Families of rows that turns and mirrors carry onto each other, the same ones carrying the whole set onto itself: the rest of each named row's family, in list order:
4 families of 8 rows:
rimo: [  2 -15  10   6  -8  -2  -2   9]
tume: [  1 -11   5   3 -10   3  14  -4]
pesoz: [ 10 -16  10  -8 -14   1   4 -10]
Koseb: [  5 -10   3 -12   0  11  -4  -3]
von: [  4 -12  10  -3 -10   8  17   0]
ziv: [  0  -8   9 -16  -1   9   0   0]
zek: [  9 -15  11   0  -9   0  13  -3]
bapal: [  9 -19   6  -7 -12  11  11  -8]
Fem: [  4 -11   5 -10 -11   2  10 -10]
Nizik: [  4 -25   8  -1  -6  10  -1   9]
fud: [  9 -12   6 -10 -14  15  -1  -8]
revu: [  8 -12   4  -3 -10   5   8 -11]
posa: [  6  -9  10 -15 -12   6  -1  -7]
zab: [  5 -16  11  -8   2  15   2   9]
Fir: [  4 -10   2 -14  -6   8   2  -9]
depe: [  5 -17  11 -11   2   7  -5   5]
ziku: [ 4 -8 11  7 -8  2  9  5]
Midag: [  3 -15   6   3  -1   5  -6   9]
komo: [  4 -14   3  -5   3   9  -8   5]
vepe: [ 10  -9  10 -13   0   9  -4  -2]
vegag: [ -1 -21   9  -4  -5   4  -7   8]
mikek: [ 12  -8   7  -9  -8   8   1 -10]
dobe: [  2 -17   9   4 -17   8  -3   7]
Sizat: [ -6 -15   8   2 -11   3  -3   9]
Kevuk: [ -2 -19   2   2  -5   9  -7   5]
nadet: [  3 -11   9  -3 -15  -3  12  -3]
divu: [  1  -9   6   9 -10   7  -3   6]
tiz: [  7  -7  11 -12  -6  17  -2   2]
deraf: [  2 -12  10   3 -14  -4   8   4]
baz: [ -5  -9   8   5 -12   3   8   4]
bak: [ -2 -19   4  -8   3  10  -2   4]
vukor: [  1  -8  12   2 -16   8   7   6]

Same family as ziv: pesoz, zek, posa, ziku, Kevuk, divu, bak
Same family as deraf: rimo, Koseb, Fem, Fir, Midag, komo, nadet

